[[115 129 138 140 117 121]
 [103 140 118 151 126 122]
 [147 122 129 109 118 123]] value 140

[[122 120 139 132 131 104]
 [108 136 117 136 113 112]
 [118 120 138 131 127 106]] value 132

[[141 135 131 130 131 136]
 [135 135 135 131 132 135]
 [131 157 129 130 132 128]] value 130

[[130 136 102 112 148 153]
 [136 143 102 115 148 155]
 [129 136 100 115 140 157]] value 112

[[127 118 129 117 128 138]
 [120 130 139 114 136 129]
 [122 106 131 105 128 151]] value 117

[[104 140 110 149 135 119]
 [108 127 143 149 109 140]
 [123 151 140 135 120 157]] value 149

[[157 117 135 131 124 130]
 [141 124 132 133 122 128]
 [144 123 132 132 122 128]] value 131
---
[[128 113 148 136]
 [114 103 139 126]
 [125 111 146 134]] >> 126

[[123 123 101 102  98]
 [124 101 142 138 142]] >> 142

[[138 137 131 157 131]
 [129 156 131 129 148]] >> 148

[[139 116 140 137 127 103]
 [108 155 131 134 125 136]] >> 136

[[140 101 140 106]
 [125 148 119 131]] >> 131

[[128 111 126 121 121 121]
 [115 127 119 135 153 133]] >> 133

[[120 126 128 115 135 134]
 [103 103 157 145 145 101]] >> 101

[[126 149 119 147 117 119]
 [149 113 120 113 136 134]] >> 134

[[124 120 128 131 123 113 128]
 [150 124 145 140 107 119 106]
 [138 124 126 120 132 135 122]] >> 106

[[135 149 106 156 120 124]
 [124 111 117 140 120 125]
 [130 138 132 124 110 142]] >> 125
---
[[128 131 134 136 126 131 136 127 123 107]
 [128 128 128 128 128 128 128 128 128 128]
 [128 128 128 128 128 128 128 128 128 128]
 [128 128 128 128 128 128 128 128 128 128]
 [123 139 127 124 126 136 120 133 126 135]
 [114 135 126 134 110 131 120 125 145 139]
 [128 129 128 127 129 128 128 128 129 128]
 [127 124 131 127 129 129 128 125 126 127]
 [124 130 128 130 129 122 123 145 122 130]
 [129 121 125 124 131 128 124 129 137 137]
 [128 128 128 128 128 128 128 128 128 128]
 [133 107 124 135 136 118 130 129 134 154]] >> 107

[[127 129 140 132 118 141 136 128 135 129 120 125]
 [138 129 128 137 129 122 126 113 118 125 123 124]
 [116 130 111 118 135 125 128 135 133 133 131 141]
 [134 123 123 124 125 131 122 131 122 122 121 117]
 [134 136 142 128 122 144 131 129 136 118 127 125]
 [131 123 128 138 135 106 125 127 116 129 129 119]
 [138 129 135 126 130 127 125 131 123 125 139 125]
 [130 123 138 134 124 131 135 115 124 135 129 131]
 [135 126 132 132 128 120 129 116 114 130 123 125]
 [131 129 136 130 128 136 128 126 132 130 136 131]
 [119 126 112 119 129 118 126 136 126 136 123 132]
 [136 128 144 126 128 138 125 135 125 120 133 115]] >> 125

[[128 123 126 131 127 136]
 [119 152 138 126 131 127]
 [145 146 124 130 129 116]
 [110 127 135 130 122 124]
 [126 125 130 123 122 129]] >> 136

[[129 138 137 120 114 131 138 124 134 132 121 139]
 [106 117 127 123 122 131 123 131 122 131 133 121]
 [114 113 138 119 127 122 109 127 142 128 114 146]
 [128 127 128 148 130 127 135 135 124 110 120 123]
 [126 112 128 125 122 124 123 117 124 143 138 140]] >> 139

[[141 137 133 133 124 141 139 131 128 126 123 135 141 129 121]
 [124 126 119 145 134 134 121 115 131 128 125 129 128 121 128]
 [130 124 128 131 140 129 133 138 136 136 134 154 134 120 137]
 [130 130 126 129 129 139 135 129 122 128 123 135 138 118 123]
 [135 130 124 134 134 141 120 129 125 135 129 123 126 127 128]
 [127 138 128 122 122 113 127 136 136 130 133 127 121 127 140]
 [121 121 126 136 124 128 123 114 136 129 127 125 118 126 139]] >> 121

[[128 137 138 131 129 137 148 122 141 129 134 136 126 125 114]
 [131 125 136 138 129 138 156 113 135 127 130 140 136 129 115]
 [138 125 147 135 129 121 153 122 140 116 138 136 142 121 123]
 [132 125 144 124 134 145 133 134 129 134 126 131 135 133 119]
 [136 130 139 133 132 149 146 113 142 120 136 132 127 130 115]
 [123 139 139 135 137 135 140 100 115 155 126 136 130 118 126]
 [130 129 133 133 128 135 155 113 133 123 135 143 134 127 111]
 [132 141 132 135 131 139 149 110 132 130 140 134 125 132 114]] >> 114

[[133 127 133 145 114 114 135 127 124 125 123 128 138]
 [124 134 125 119 122 126 130 127 122 136 135 134 114]
 [127 133 142 131 128 142 126 130 128 124 130 123 126]
 [122 134 137 118 126 128 124 129 121 132 127 135 128]
 [140 129 115 135 116 112 142 127 125 129 129 132 130]
 [123 131 135 119 132 139 121 133 132 125 122 124 130]
 [124 128 130 124 119 128 121 129 122 136 122 127 123]
 [138 125 106 146 131 127 142 125 123 128 136 139 134]
 [126 124 127 127 141 137 114 127 141 122 124 127 120]] >> 138
